Some points, one per row:
[-18 -13  25 -21 -16  42  11  -6   7 -16 -20 -10  43  36 -12  -4 -31 -27 -35  -5 -19  26 -21  16 -23   1  -7  40  38]
[-15 -23  -7 -33  41 -12  24  15 -14  -8 -25 -12  44 -37  -2   1  35  15 -49 -13 -10  42  10  -4 -13 -21 -14 -24 -16]
[-16  -1 -19  12 -16  16 -17   9 -13  32  24  23 -13 -17 -22  -2 -38 -24  12 -15 -11 -24 -33  -8 -18  -4  81 -23  31]
[  4 -16 -20 -16 -13 -26 -18  58  22  14 -18 -14  38 -10 -16  -2   1  45 -38 -15 -13 -28 -28  17  13  28  33  40   1]
[-21 -12  12  -6  37 -19  -8  24  12 -12 -20  -8  82 -17  21 -13 -23  49 -55  18  27 -38  56  -8  19  14 -16 -35  -8]
[-24   3  38 -15  -8 -22   4 -35  29  -9  65 -12 -25  -8  46  52 -31  37   9   2  37 -28  40 -26  30  -4 -11  42  -2]
[-12  -7  14  34 -15 -16  -7 -28 -10 -18 -16  12 -24 -27 -31 -10  30 -18 119 -22 -15  42  39  18 -16 -26  10  78 -33]
[-14 -13  17  23  33  13  -9  21  -2  -9 -25 -11  18 -29 -13 -33  13  34 -27 -28 -11 -15 -36 -12  -9 -16 -19 -27  13]
[-22 -11 -20 -26  21 -47  -3  14 -19 -14 -30  28  25 -16 -11 -31  37 -20 -28 -14 -30   3 -20 -11 -12 -14   2  72  34]
[-25 -13 -21   2  19 -27 -17   1   1  -7  -4  12  17 -18 -18  12  30 -29 -52   3  -5  35 -10 -13 -22   5 -12 -27  32]
[ -5   3   4  37 -23 -19  22 -24  -3 -18 -34  -6 -25   6  -5  36 -12 -17 127 -18   3 -37  28  14  16 -26  -8 -37 -32]
[-14  16 -26 -26  32  27 -14  38 -13  -7 -17 -13  10 -26   8  -6  27 -16 -39  -7 -23  17  -6 -24 -21  -6  13 -14  13]
[-20  23  12 -21  33  11 -17  11  -2 -11  47  -8  46   0  55 -21 -25 -32 -40  10  -9 -26 -17  -9 -17 -13 -27  -8  37]
[-24  52 -18 -35  -7  18 -28  16  -9 -23   3  11  12  -4  -6 -39  13 -24 -50 -26  -5 -14 -28 -12 -24  16 -17  69  84]
[-17  -2 -20 -19  31  31  27   0 -12 -30 -29  12  19 -30 -10 -16  68  -5 -52 -24 -21  86  13 -23  -4 -34 -13 -30 -12]
[ 44  10 -17 -35  14 -17 -24 -15 -15  51   8  22 -37 -25  -9   9  45 -24 -61  61  17  27 -19   7  -1   5  40 -40 -35]
[  0   3 -18   1 -16  79  10  27  -5 -12  24   7 -23  59  -8 -19 -31 -27  47 -24   1  -2   1 -20  -9 -29 -15  64  39]
10 more points follow, each with its number after it:
[ 64 -13 -19 -15 -18 -10 -10  -8 -19  68  -3   8 -14  -9 -19  -2  45 -29 -47  46 -11  68 -31  27 -18  39  13 -11  -8] 0
[ 11  -9 -25  42  -2 -27  -4 -25   9  -6 -29  -1 -27 -12  -6 -20   5  10  40 -22 -26  46  16  17   4 -20  11 -33 -35] 1
[-22  -5   4 -25 -22 -14 -14 -29  38   1  30 -24 -25  -1 -17   9 -16 -26 -22 -12 -20 -10 -31  13  65 -29 -28 -33   7] 2
[-41  -2 -19  71 -26 -20   9 -25  -4  30  84  -8 -22 -25  13  64 -25  52  15 -10  10 -23 100  -1  46 -12 -18 -24  -9] 3
[-20 -14  52 -21  18  27 -13 -17 -19 -23 -19 -14 101  10  59 -11 -18  11 -25  20   9 -11 -14  -3 -20 -18  -6 -20   2] 4
[-20   8 -14  24  17 -23  -3   5  -2 -11 -23 -11  34 -19 -20 -14 -21  36 -17 -15  -6 -28   9 -10  -1  14   3 -31 -29] 5
[ 13  34   7  17   1 -20   4  -8 -11   7  20  18 -16 -10   1  -6  -9   1  24  41  32  -9  15   8  -3 -14  43 -23 -26] 6
[-18 -14 -14  48   1 -25  15  17  12 -15 -21  -8  40 -12 -19 -13  -9  81  -3  -4  -6 -12  41   4  18  11  11 -30 -26] 7
[ 46 -20 -22 -21  30 -36  14  30 -17   7 -24  -2  43 -18 -20 -19  87 -26 -39 -23 -23  97 -26 -10 -18  -4  44  15 -29] 8
[-24 -11 -17  73  -1 -27   5  -1   1 -35   6  15 -12 -25 -12  -1 -31  54  72 -18 -10 -24  58 -10  14  19 -18 -39   0] 9
Which of these numbered points is nearest to each point below, looking only along the 2 directions in which the first points spread most? Its number follows each.
[ -1  -8   9  42   6 -31  20 -22   1 -15 -26 -14 -18  31 -24  43  23 -11  34 -25  -4   7  17  18  34  -8 -14 -16 -20] > 3
[ 44  -2  -8 -10 -30  11  15  10 -19  38  -5   9  30  20 -24 -17  17 -21 -60  -6   4  66 -12  27  -3  43   4  22  32] > 4
[  0  -5   3 -33  12  17  -2 -38  47  -1  18 -21  22 -10  43 -14 -21  29  -2  43  33 -33 -11 -15 -11  33  -4 -31 -44] > 5
[ 20 -21   7  20 -13 -31  23  -3   2 -14 -20  -7   4 -11 -42 -32  15  20   4   1 -20 -10   2  42  20  -3  -9 -42 -20] > 7
[ 20  22  24 -23  18   9   3   1  -6 -24   1 -11  18 -10 -26 -32  15  15   5  52  18 -19 -10   8  -7  20  11 -17 -27] > 5
[ 63   4 -15 -23 -29 -28  17 -25   3  80 -29 -15 -15 -22  -9 -15  18 -13 -52 -21 -13  89 -24  65  15  63  46 -34  14] > 0
[ 26  -1  17 -37  35 -25  20  44  -2  -7 -25 -18  33 -12  -4  -5  37  10 -44  -7   4  14 -30  -2  -1  10  14 -32 -32] > 8
[-14  13  47 -12  13 -36  -7 -17 -11  -2 -10  -1   2  -5  -9 -19  -4   9 124   9  20 -19  -3 -20 -14  -8   4  74 -26] > 9
[-24   7  17  37  -6 -26  30 -20  12  -5  68 -35 -21 -21  42  40 -29  95  59 -12  24 -30  98 -20  65 -10 -13 -30 -21] > 3
[ -6 -25   8 -37   9 -31 -19  -7 -26  -4 -19   6   8  31  43  55  43 -28  56  72  38 -20   3 -28  -1 -19  -2   0 -25] > 6
[-13  -4 -24 -22  -9   8 -19 -11  -1  13 -25  26  22   7  47  22  39 -37 -43  46   9  18 -31 -16 -12  22 -16 -39 -21] > 0
[ 24  -4 -14  37  -4 -11 -17 -18 -18  -6 -20  -1  -8 -23 -17  17  21 -37  13  15 -25  -4   5   9 -19   8  27 -12 -29] > 6
[ -1  15   2 -29  10  61   0   4   5  22   0 -14   4  51  39   4  -7 -20  -9   2  22  -4  -1  -3  -6 -22 -15 -43 -20] > 2
[ 16   9 -18 -22 -24  44  -2  16   0   5 -26   0  28  19  22 -30 -24 -15 -64 -32  -5 -39 -39 -16  14  48  16 -28  27] > 4
[-16   1   8  12  27 -28   5   6  10  21  10  -8  20 -26  30  27  -9  77  10  50  24 -15   6 -15   4  18  -3 -22 -24] > 7
[-21 -24  -2 -25 -16  33  -7 -17  12 -13 -10  45 -21 -20 -16 -28  41 -30 -33 -16 -10  95 -25  -9  -6  70 -18 -25  66] > 4
[-25   6 -18 -30   4 -10  -3   6   2 -11 -18   0  29  -8 -11 -13  -9  43 -29 -14 -15 -17 -27 -15   5  51   7  -9   4] > 4
[-35  18  11 -26  41  33 -20  20   8 -22 -24  11  20  31  12 -19  20 -25 -60  21  -8  -9 -19  -2  -4  -7  -4  10  13] > 4
[  8  16  -6  99   4 -41 -10  -9  -2  36  33   0 -52 -12   8  58   1 -35  20  27  25 -17  48 -15   8 -22  -1 -30 -20] > 3
[ 42 -13 -10 -24 -33   8   1  -9  24  51   4 -20  12   4  11 -15  -9 -24 -57  10   9 -16 -39   6   4  32  15 -24  -8] > 4
[  6 -23 -20 -14 -10 -28  -5  12  13  14  -8  -4  12  -7   9 -24  14  98 -45 -18   7  19  21 -20  14  31  46 -21 -25] > 0
[  7  -6  11  26  11 -21   7   5  14 -27  30 -14 -23  -9   7 -18 -25  65  52   1  16  -8  23 -13 -12  -8   0 -30 -42] > 3
[-22 -17  14  -1  11 -20  -2 -24  -9 -38 -23  25 -37  -8 -15  40  34  16  97  12 -14  -5  32 -15 -16 -34 -14 -18 -14] > 3
[-24 -10 -15  -3   6 -24  -6   0   7  14  17  20 -29  14  48  13 -24  10  35 -24  15 -16  26 -12  42  -7 -23 -15 -15] > 6
[ 57  15  13  32 -20 -29  12   9  -7  -6  43 -11 -41 -20  -2 -23 -13  42  -1 -16  -4 -45 -17  28  23  -3   1   9 -35] > 6
[-13 -21 -18 -26 -25  32  -8  35 -22   0 -17  28  59 -23  -2 -32 -13 -12 -58 -29 -17 -22 -36 -22  -3  44  20  37 101] > 4
[-15  -7 -22  64  -3  -8  22 -31   8 -20 -15  -6 -21 -29 -17  10 -22  70  67 -27  22  -4  99   5  33 -20  -3 -42 -13] > 3
[ -6  18 -17 -21  -3  68 -12  40  22  17  23   4   0 -12  16 -14 -33 -25 -47 -30 -23 -28 -31   5  48  56   3 -35  41] > 4
[ -8   4 -10 -17  26 -34   4 -24  -4   5  -2  20 -16  -8  12  17  52   9 -12   5  19  26  24 -25  11 -32   1 -15 -16] > 7
[-15 -13 -13  33 -12 -10  -2   0  -1   4 -30  -3  12 -11 -20  11  -2  35  -4 -22 -18 -17  54 -23  19  39  56 -32 -15] > 7
